128 stands for zero in the data rows.
Here are some points, one per row:
[180 136 130 163 125 124  99 151 172 141 116 179 143 148 124 109 124 120 121 166 114 142 139 124  86 142 130 112 172
 108 148 177 109 114  99  98 163 154 127 126 153 136  78  97]
[150 134 112 141 119 122 139 124 113 134 107 104 142 142 141 118 116 130 115 115 141 125 147 131 126 134 123 144 133
 133 128 139 127 128 117 129 112 164 129 149 137  94 122 124]
[ 98 151 134  68 111 111  62 111 122 129 135 102 166 158 118 152 156 128 151 102 153 105  82  88 157 104 168 136 107
  64 133 164 144  69 166 108  71 131 139 131 121 172 152 172]
[ 70 123 165 110 121 140 151  97  98 134 149  82 103 106 145 134 138 104 129 113 164  94 119 109 142 104 148 131 109
 103 122 109 168 122 116 169 116 133 142 129 125 134 170 150]
[120  90 119 137 137 152 144 135 136 120 124 159 119 109 126 185 144 161 113 123 144 110 130 173 110 132  95 124 121
 135 124 126 171 124 138 162 116 138 123 132 162 165 115 123]
[140 194 103 113 127 134 142 143  85  98 120 135 108 165 158 106 107 159  77 135 114 128 121 146 160 166 108 142 117
 147 107 140 120 134 128 128  77  99 119 105 135  99 158 146]
[144 162 106  97 120 141 134 144 143 164 175 114  94 155 156 126 147 152  80 144 173 148 161 103 138 162 141 175 142
 133 123  82  91 112 109 171 106 113 126 116 141  99 151 167]
[154 150 112  94 145 134 115 154 112 125 155 120 126 106 137 127 102 137 119 117  87 132 119 151 129 167 102 136 117
 132  80 120 103 162 120 137  93  92 109 148  95 143 137 121]
[159 156 100 148 123 134 154  90 133 146 154 162 116  96 147  91 167 146 151 158  82 133 121 138 131 133  75 117 116
 184 116 106 110 158 112 124 159 128 116 119 136  98 127 128]
[112  92 152  96  99 126 118 119 132 128 146  81 116 115 104 128  97  90  94 122 155 108 125  75 128  97 166 162 130
 106 177 124 121  96 134 117 162 111 163 124 146 176 139  96]
[ 92  83 157 100 125 141 130 133 140 109 133 101 101 132 115 187 114  85 117 116 185 111 124  93 132 100 166  96 148
  80 156 119 170  85 139 138 111 131 141 129 142 150 128 137]
[111 122 142  87 147 117  73 142 119 130 112 137 182 135 101 166 169 102 192 114 115  92  76  99 147 142  97 120  91
 129 112 176  90  97 150  63 116 183 105 159 105 158 152 184]
[189  43 117  96 152 137 125 155 188 131 180 169 147  90  63 142 141 138 143 108 105  98 120 165  93  88 154  76 164
  85 157 128 202 152 115  75 108 131 129 172 129 186  50 137]
[147 181 148 133 122 124 128 152 110 115 133 139 124 137 127 101 119 136 119 104 124 147 110 157 152 153 102 113 148
 123 122 171 110 139 109 152 100 101 118 128 149 106 144 122]
[110 132 129 131 107 131 138 122 112 155 110 103 134 132 117 121 131 116 139 120 162 139 141  95 115 109 150 134 115
 158 132 129 117 105 123 125 172 142 132 116 106  99 108 110]
[141 114 162 119 106 101  98 126 159  80 130 112 133  98 112  79 102  78 137 113 113 140 142 101 144 102 154 126 139
 123 140 102 112 115 187  88 150  98 138 112 117 122 122 130]
[ 88  72 170 114 120 108 114 119 110  90 131  80 129 122 124 182  92  91 122 132 149 123 144 124 144 123 164 108 108
  56 130 117 216 102 180 147  97 109 121 150 121 144 125 133]
[111 147 103 133 127 150 155 111 106 117 129 130 127 170 177 152 146 154 111 146 114 124 143 154 135 162  87 136 123
 122 137 146 128 143  92 126 111 136 111 113 125 101 147 134]
[148 185  97 146 142 109 135 158 107 134 131 122 116 140 146 111 106 162 120 120  97 140 126 158 132 134 105 146 133
 153 114 134  89 166  82 131 116 122 111 114 114  92 144 132]
[153 137 107 128 157 118 155 145 132 127  76 157 142 153 138 152 136 144 131 157  86 123 127 137 104 174  97 135 120
 135 108 141 114 154 146 118 139 137 113 125 124 127 107 142]
[132 156 136  80 112 132 152 139  86  91 150 122 109 159 137 136 108 141  94  93 138 141  96 138 174 148 137 118 125
  85 118 155 158 132 126 139  42  67 103 132 122 120 140 158]
[137 139 121 100 103 108 156 116  99 144 153 149 105 155 155 125 136 125 151 102  90 149 110 117 157 139 125 130  99
 157  81 106 151 178  98 135 119 133 114 128 126 142 151 147]
[102 136 145 210 109 121 147  81 151 152  96 141 119 128 141  82 143 128 106 166 175 143 159 103 106 104 101 143 153
 159 162 128 104 106 116 142 168 163 149 104 151  97 143 118]
[107 104 153 153 134 140 136 122 146 156 114 117 133 120 107 120 118  97 132 149 128 131 134 106 130 129 132 105 124
 134 133 121 113 108 125 150 132 136 133 120 123 121 118 111]
[ 57 143 141  75 109 107  59 118  88 124 110  53 138 177 127 131 117 104 127  95 184 123  99  67 160  94 180 173 119
  93 137 139 122  56 139 126  55 134 144 123 121 154 193 190]
[ 98 150 113 123 129 147 161 128 100 118 161 133  98 116 150 121 121 162 112 108 116 131 125 161 112 137 101 120 112
 154 111 110 143 185 104 163  95 111 132 164 126 135 132 133]
[144 143 132 198 166 128 123 129 166 150 107 147 127 100 124  98 125 126 142 167 100 140 142 145  75 146  84 151 118
 180 125 116  80 154 137 111 191 155 123 143 134 138 134 101]
[117  74 150 189 146 129 116 101 172 144 113 144 133  89 103 113 138  98 159 139 144 127 156 136  81  82 155 144 166
 136 145 105 104 103 137 110 237 167 184 113 120 139 105 104]
[152  87 127 183 109 112 144 129 150 115 117 149 154 105 109 133 154 127 154 150 133 123 153 140 126 121 108 129 131
 186 149 111 145 110 155 135 189 138 135 151 131 143 108  82]
[142  89 106 116 124 127 101 118 153 133 116 152 127 114 112 129 145 110 143 122 115 113 125  97  94  91 160 127 157
 109 160 108 151 125 149 107 167 140 153 126 127 138 101 144]
[117 161 170 157 129 140 115 136 141 127 116 116 126 149 126 111 122 166  94 112 147 131 113 164 137 138 116 122 124
 135 129 132  97 168 119 141 110 133 121 107 133  93 122 121]
[144 177 144 101 160 143 146 145  88  91 164 128  94 123 168 124 126 124  96 124  91 118  85 151 152 165 132 143 147
  99  91 126 124 153 121 156  70  94 100 108 146  99 166 156]
[145 139 146 188 113 116 119 138 138 153 100 127 130 145 110  81 113 135 116 171 142 137 155 118 119 124 127 123 157
 154 144 165  90 100 124 138 141 160 135 124 134  96 124  96]
[126 100 136 109 151 144 126 113 136 145 142 144 116 109 124 155 132 112 150 102 112 103 129 128 120 135 135 108 105
  87 113 145 153 140 121 151 119 129 144 132 135 141 118 129]
[ 96 116 165 174 121 110 128 117 144 102 138 108 124 100 129 127 129 118 126 128 142 131 142 149 135  97 114 147 137
 128 134  98 128 153 133 136 155 134 144 125 134 140 175 126]
[139 120  99 107 159 143 121 123 124 131 114 134 126 141 135 140 145 151 128 132  94 125 111 130 156 161 107 114 114
 148 112 131 121 137 140 133 110 106 104 122 136 138 137 112]
[169 118 120 121 153 128 111 137 153 151 172 170 111  81 123  93 147 147 154 118  72 141 112 185  92 128 131  90 191
 103 128 131 122 154  64 111 106 139 136 127 122 153  75 137]
[124 125 120 155 115 137 153 116 118 134 124 132 137 129 147 131 123 137 126 117 136 139 132 117 138 136 127 117  91
 158 127 108 122 134 145 143 155 118 118 127 130 106 132  98]
[162 127  90 132 130 131 127 122 136 136 145 158 133 111 132 119 136 145 134 154  91 125 133 147 116 133 120 144 145
 142 134 109 124 138 126  90 151 117 132 122 126 147 121 114]
[144 117 115 131 165 132 116 157 163 140  86 134 137 133  99 141 116 135 137 150  97 132 153 145  85 135 119 125 127
 133 113 123 110 120 142 114 159 148 111 106 123 121 105 109]
[ 74 149  48  93  55 105 185 121  55 102  89  99 205 180 142 146 114 141 176 119 236 189 149  84 205  77 198 103  87
 159 167 163 162 125 141 117 157  78 117 134  81  66  89  96]
[129 102 132 128 153 144 125 138 140 129  99 127 127 106 103 150 116 115 137 132 116 124 148 130  98 127 135 132  97
 131  99  95 138 119 153 122 152 125 133 143 113 151 111 112]
There is one direction along which these points spread out most. Take the direction at right angles to it along which they spread out most. Go by this last direction. Where along it does each point below lie, from 0 to 99? 50 is the average, and the first point above lies past it. One standard deviation of the points above along it is 16.
[147 181 148 133 122 124 128 152 110 115 133 139 124 137 127 101 119 136 119 104 124 147 110 157 152 153 102 113 148
 123 122 171 110 139 109 152 100 101 118 128 149 106 144 122] 31
[129 102 132 128 153 144 125 138 140 129  99 127 127 106 103 150 116 115 137 132 116 124 148 130  98 127 135 132  97
 131  99  95 138 119 153 122 152 125 133 143 113 151 111 112] 60
[107 104 153 153 134 140 136 122 146 156 114 117 133 120 107 120 118  97 132 149 128 131 134 106 130 129 132 105 124
 134 133 121 113 108 125 150 132 136 133 120 123 121 118 111] 60
[ 70 123 165 110 121 140 151  97  98 134 149  82 103 106 145 134 138 104 129 113 164  94 119 109 142 104 148 131 109
 103 122 109 168 122 116 169 116 133 142 129 125 134 170 150] 56
[169 118 120 121 153 128 111 137 153 151 172 170 111  81 123  93 147 147 154 118  72 141 112 185  92 128 131  90 191
 103 128 131 122 154  64 111 106 139 136 127 122 153  75 137] 44
[ 74 149  48  93  55 105 185 121  55 102  89  99 205 180 142 146 114 141 176 119 236 189 149  84 205  77 198 103  87
 159 167 163 162 125 141 117 157  78 117 134  81  66  89  96] 59
[ 88  72 170 114 120 108 114 119 110  90 131  80 129 122 124 182  92  91 122 132 149 123 144 124 144 123 164 108 108
  56 130 117 216 102 180 147  97 109 121 150 121 144 125 133] 69
[140 194 103 113 127 134 142 143  85  98 120 135 108 165 158 106 107 159  77 135 114 128 121 146 160 166 108 142 117
 147 107 140 120 134 128 128  77  99 119 105 135  99 158 146] 20
[139 120  99 107 159 143 121 123 124 131 114 134 126 141 135 140 145 151 128 132  94 125 111 130 156 161 107 114 114
 148 112 131 121 137 140 133 110 106 104 122 136 138 137 112] 38
